One turn moves every row onto another: examples first, then more rows asked
k89: [ 25 -12  10  -4  19   6 -24   8  -4  -6  -5   5  10  -4 -11  -7   8  -3]
k717: [  1   3   6 -10   5  13  15   5  19 -13  10 -12 -15   0 -18 -12   8   3]
k51: [  6   6  -2  -6  -2   0   5  -4 -15  23   4   2   2   8  10  -1 -14  -6]
k63: [ 24   3  13  -8   7  10 -28   4  -7  -9  -6  -8  10   0  -7  -9  10  -8]
k92: [ 20   5 -24   5   6  12   0 -11 -12 -12 -10   3  -7   8   3   9   2   8]
k406: [  8  -4  24  -2   6  -9  12  -3 -15 -17   3 -14  -3   1 -14  16  -7  -2]
k123: [  2  13   1  10   2   4 -11 -23  15   0  10  -3   9  -3  -7   5 -10  19]
k527: [  5 -28   7   9   1  -2 -10 -17  -6  -4  19   7   5  -5  -8 -20  12   1]
k914: [ -9   7  -4  -9   5  -3  20   2 -17   5   5  -4   6  -7  19   4  13   5]
k101: [  0  13   6   6   1  -4  -8 -23   6   6  17   3   0   9   5  -2 -13  17]
k331: [ -2  -8  17  26  12 -12  -7  -3  -2  -4  23 -14  -3  -2  11 -13   8 -11]
k965: [ -3  -6  11  -4   3  -9  16  12 -15 -19   4  -9   2  -2  -4  19  -6   0]
k554: [  9  14  -6   4   3  -5 -14 -19  14   5   9  -1   8  16  -7   0  -7  13]
k948: [ 15   0 -12  11  34   7   9  -5   4  -2  12 -16  10  -4   0   7  23 -13]
k682: [ 19 -12  10  -3   5  19 -29   2   0  -5   0   0   1  -2 -14 -17   8  -7]
k61: [-15  -9   6   4   5   5 -11  13  -2  14   8   1   3   5  24  -1   4  -8]
k925: [  9   5  -1  13  29   0  10  -5   7   2  10   2  17  -8  -5  10  19 -16]
k796: [  3 -11   8   7  28  20   0  -1  12  -9   5 -30  -6   9   2  -4  17   6]
k260: [12  4  4 15 37  7 11 -5 -2 -2 22 -9 13 -7  0 10 11 -8]
k725: [  3  11 -15  -6   7   3   1  12   0 -27   9  -1 -12 -11   8  17   4  -2]
k884: [ -1   1  15   0  -5  -1   7   7 -10 -22  13 -14   3   3 -16  16 -12  -3]
k117: [  6 -15 -13   7   8  24  19  -1   5  -3  -3 -15 -13   1  -8  -8  -2   9]
k951: [ -5 -12  20   8 -14   1   0 -14  -9  -2  12  11 -12   7  11  -5   6   0]
k393: [ -1 -20   2 -17   9   6 -13  -4 -12  12   9   1  18  -9  13  11   1  -3]
k473: [  4  -7 -21 -13   6   6  -8  -9 -18 -19  10  -8   2  -1  18   6   9  14]
k758: [  7 -17   1  -1   6  20 -11 -21  21   1   8 -14 -18  -2   1 -11   7  -7]
k516: [  9 -11   6   2   6  -8   5  -5   3  -6  28  -1 -24  -3   1 -20  12 -14]
k515: [ 10  -6 -22   1  13   7  -2   5  -4 -17 -10 -22  -7 -19   7  -4  13  -6]

k473 -> k61
k965 -> k101
Now find these:
k951 -> k758
k527 -> k796
k884 -> k554
k393 -> k331
k925 -> k406

